[[592 512 194 536 439]
 [743 749 644 463 657]] -> 592

[[463 634 648 113 387 206  61]
 [309 402 876 215 506 642 564]
 [ 74 172 383 771  63 218 232]] -> 309

[[3890 3498 4465 2821]
 [4068 5271 7795 3015]] -> 3890

[[-416  133 -353  717  -14]
 [-230 -521   16  105  148]
 [ 197  -17  -64  255  148]] -> -230

[[221 147 354 854 396 357]
 [216 141 329 870 448 331]
 [224 148 334 841 413 338]] -> 216

[[  4  41  -6 -33]
 [-29 -35 -37  -8]
 [  4  48 -11 -22]] -> -29

[[4 1 7 8 7 3 6]
 [5 6 5 5 5 7 4]] -> 4
---
array([[-10,   2,  48,  36, -32, -65,  35],
       [ 14,  14, -35, -19,  42,  75, -27]]) yields 35

array([[-89,  60,   5,  85, -37,  69],
       [ 16, -73, -60, -64,  53,  29],
       [ 45,  42, -12, -24, -39, -28]]) yields 29

array([[ 26,  41, -93,  21],
       [  5,  11, -43,  38],
       [ -6,   5, -70, -68]]) yields 38

array([[ 14,  39, -26,  -6,  16,  97,  50],
       [  9,  56,  24, -39, -64,  18,  -1]]) yields 50

array([[20, 49, 79, 71, 41, 10],
       [27, 34, 73, 81, 37, -5]]) yields 10

array([[-49,   1,  75,  27],
       [ -7,   5,  10,   0]]) yields 27

array([[-56,  20, -46, -30, -31,  99],
       [-47,  21, -30, -17, -21,  84]]) yields 99

array([[ 96,  18,  61,  88, -75,  31],
       [ 39, -96,  -6, -28, -22, -71],
       [ 16,  36, -39,  43, -21,  35]]) yields -71
---
[[0.003, 0.106, 0.058, 0.060], [-0.123, 0.060, -0.052, 0.043], [0.021, 0.185, 0.159, 0.040]] ans = -0.123
[-183.24, 47.43, 102.92, 113.63, -100.26, -24.96] ans = -100.26
[[24.03, 10.87, -3.98, -11.18, 18.64, 18.17, 12.61], [-15.76, -10.34, 7.24, 10.57, -19.57, -16.18, -17.04], [21.90, 10.30, -3.23, -10.19, 17.87, 15.85, 11.63]] ans = 18.64
[[-0.174, -0.178, 0.067, 0.047, 0.072, 0.086], [0.088, -0.216, 0.125, 0.091, 0.107, 0.127], [-0.156, 0.050, -0.072, -0.063, -0.050, -0.066]] ans = 0.072
[[134.4, -146.6, -119.4, 190.7, 132.5, -92.3], [-81.2, 126.7, 62.9, -38.8, 111.9, -37.9], [73.3, 144.3, 123.8, -25.7, -85.2, -74.4]] ans = 132.5
[[-49.763, -80.445, -104.297, -179.955, -152.338, -108.447], [16.455, -5.014, 209.109, -150.479, -64.120, -201.999], [-26.744, -27.126, -91.106, -211.722, -104.146, -93.152]] ans = -152.338
[[199.60, 150.10, -116.66, -241.07, -87.96, 181.45], [18.27, 69.08, -88.26, -183.37, 75.42, -227.32], [-49.14, -98.19, -103.07, 92.29, 223.90, -30.59]] ans = -87.96
---
[[ 90 -91 -16   0 -44  90   0]
 [ 34 -12   0  25   5  34   6]]
90, 6

[ -8 -24 -38   2  -3 -22  79]
-8, 79

[ -9  28 -76  21]
-9, 21

[ 93  28 -55   5 -22  36  70]
93, 70

[[41  8 12 78 59  9  4]
 [ 7  5 15 35 37 70 30]
 [71 16 14 23 18  3 12]]
41, 12

[-104   37   71   22   41]
-104, 41

[-37  83  56  31 -78 -43 -20]
-37, -20

[[-46 -77  28  -1 -16 -27  11]
 [-23 -16  31  19 -33  48  67]]
-46, 67

[ 44 -24  28 -64  73  -6  48]
44, 48

[ -9 -52  15  73 -95]
-9, -95
---
array([[ -7, -19, -15,  -5,  16,  18],
       [-64,  34,  45,  -6, -70,  83]]) ans = 18

array([-79,  49, -56, -68]) ans = -68

array([[-40,  22, -45, -61, -79, -49],
       [ 15,  44,  32,  28, -36,  49]]) ans = -49

array([ -49,    0,  -42, -104,  -56,   13,  -23]) ans = -23

array([[ 76,  -3, -12,   4, -12],
       [ 70,  13,  15,   4,  12]]) ans = -12

array([ 73, -48, -25,  81,  45,  -5,  69]) ans = 69
---
[ 78  13  24 -23   7  97]: 78
[-20 -12 -90  39  15]: -20
[-93 -63  94 -78  20]: -93
[100  42 -82 -29  73]: 100
[  5 -96 -65 -37   7]: 5
[ 35 -16 -46 -35  29 -86 -62]: 35
[ 84 -98   9 -81 -84]: 84
---
[[ 28   8  26  64   8  -9   6]
 [ 75  -6  21  54  19  38  12]
 [ 20  -1  -5  -8  17   8 -13]]	17

[[-11 -12  -9   3]
 [-56 -47  22  33]
 [ 54 101 -99 -31]]	101

[[ 85  27 -28  16  11]
 [ 57   6  65  53   5]
 [-30 -30  18   5   2]]	18

[[-73   7  37  64 -47  31]
 [-20  73  -8  -1 -60  82]
 [-49 -57 -10  24 -47 -53]]	24

[[ 28 -82  13 -27]
 [  1  44  49  21]
 [ -2  16 -14 -10]]	16

[[-62 -25  96  29  84 -88 -11]
 [ 19  59 -54  14 -19 -21 -10]
 [ 27  33 -91  21  51 -99  93]]	51

[[-84 -13  19  -2   9 -19]
 [-75 -16  17   5   8 -31]
 [-74 -20   5  22  15  -9]]	22
---
[[ 18 -33 -79 -45 -36  43]
 [-12   3   7 -24 -85  70]] ⇒ -12

[[-84  44 -48  42  -3 -22]
 [-56  -2  27 -24 -63 -67]] ⇒ -56

[[100  -4 -32  14 -43  65 -30]
 [-62  32  71  96 -55  -4  17]] ⇒ -62

[[ 28  -4 -49  24]
 [-74 -42  66 -15]] ⇒ -74

[[ -68    5   13  -22   15 -102  -17]
 [  50    3    5   45  -30  -40  -79]] ⇒ 50

[[  72   66   77  -59    3   -2   73]
 [  10   56   84  -15  -23   44 -103]] ⇒ 10

[[-102   35  -85  -20  -91  -57]
 [ -41  -19   69   18  -75   61]] ⇒ -41

[[-12  96  63  22  46  28  34]
 [  1  38  38  22  29   3   1]] ⇒ 1
---
20,17,3,28,2,22
-3,-26,0,8,-2,33
-> -26

10,-32,6,34,47,35,14 -> 6

5,14,3,-4,24,-26,31 -> 3

-26,-27,-32,-3,33 -> -26

7,-25,-18,-8,-35,-9,-18
-1,0,-32,25,2,5,27
-14,-7,7,-13,-21,-2,-3
-> 7

32,-33,7,33
32,-33,-1,33
-> 33

15,-44,24,47,-32,-1 -> -44

16,62,55,34,82,85 -> 62

18,98,56,35,27,73,19
40,11,24,36,39,26,39
41,36,37,18,12,37,55
-> 37
---
[14 62 76 70] → 62
[-41  48   7 -21] → -21
[9679 2913 8791 5999] → 5999
[ 38 122 203  31] → 38
[-16  27 -39  19] → -16
[3 1 4 7] → 3
---
[9144 4036 7996 5422 1023] yields 7996

[[ 529 -441 -822  210]
 [-838  617  459   67]] yields -441

[ 48  92  91 112 211] yields 91

[2878 3384 9313 7987] yields 3384

[[ 268 -885  -62  370  909]
 [ 808  645   39 -530  215]] yields -62

[ 35  -8 -31  40  43] yields -31

[193  82  37 184  83 156  92] yields 83

[[ -11  278  221  448  735]
 [-107  -42 -162 -216 -191]
 [ -93 -516 -215 -604 -848]] yields 221
---
(35, 9, 6, -1, 7, -44) ==> 9
(79, 57, 168, 205) ==> 57
(8578, 2349, 3568, 6095, 6309, 7218) ==> 2349
(14, 29, -28, -45) ==> 29
(223, 148, 186, 178, 55, 154) ==> 148
(12, 94, 12, 56, 58, 22, 6) ==> 94
---
[[ 74 -50 -73 -61]
 [ 51 -42 -78  25]] Out: 74

[[ 35  -6   3  12  36  11]
 [-33   8   3  -8 -17 -11]
 [-70  -7  24 -66 -97 -37]] Out: -33

[[ 41 -55 -97 -12]
 [-38  76  35  50]
 [-75  63  20   0]] Out: -38

[[ -11   68   -6   45   34   -6]
 [-100   15   50  -59  -37  -49]] Out: -11

[[  4   2  -3  -6   0   2 -99]
 [  2   1  -5   0   3   4  51]] Out: 4

[[-29 -41 -10  13  -8]
 [ 83  -1  10  -8  29]] Out: -29
